128 stands for zero in the data rows.
Some points:
  147  108  135  131  181  193  218  156
  141   97  159  155   89   79  115   97
   84  142   89  114  170  108  178   24
  166  121  122  145   55  104   82   78
  168  128  136  100  105  130   94  236
  216  136  144  118   97  136   41  199
  146  119  133  119  183  155  247  196
  112  119  146  112  222   91  196   55
  186   54  112  108  127  149  123  212
   69  111  107  111  142  130  129  108
  133  108  120   83   83  119   68  126
  207  163  143   78  127  160  127  221
  129  123  164   33  133   63   79  178
  127   76  124  141  198  115  226  118
  162  132  139  225  113   93   77  131
  159  112  145  111   94  125   78  123
  160  147   92   96   32  110  185  130
  154  116  121  179   71  117   79  157
  131  116  168  158   90  106  120  130
  168   93  113  140  129  155  109  143
  158  143  168  163  172  125  121   81
  105  154  125   89  139   87  204  204
   85  134   74  139  166  157  186  162
  148  176   58   68  142  147  191   56
   89  152  149  194  107  130   69  151
   89  152  177  125  133  120  129  116
  189  121  114  211  101   95   72  131
  163  132  119  110   66  104   57  165
  115  152  114  126   99  169   99   84
  166  132  135   84  146  111  191  190
   92  152  176   70   77  140  130    0
   82  125  134  111  126  124  110  107
There is one direction along which these points spread out most. Where along it does each point below lie, from 0 to 99? 50 is the average, and the first point above lies past it.
   45  103  134  134  153  100  167  167 63
   87  152  112  142  124  126  179   89 66
  103  138  157  146  144   95   76   85 48
   61  123   63   72  136  195  188   18 81
  123  130  197  126   85  123   88  201 33
  132  114  146  117  157  123  152   65 63
  114  137  142  109  107  192   78  147 42
  141   77  128  104  183  142  171  186 61
   59  129  142  128  169  134  112    4 68
  140  192  144  173  147  147  131   74 56
   98  150  138  148  149   94   86  134 47
   63  179   14  252  167  190  128   78 64
  108  101  100  124  149  154  163  219 56
  170  116  117  167  102  126   41  185 25
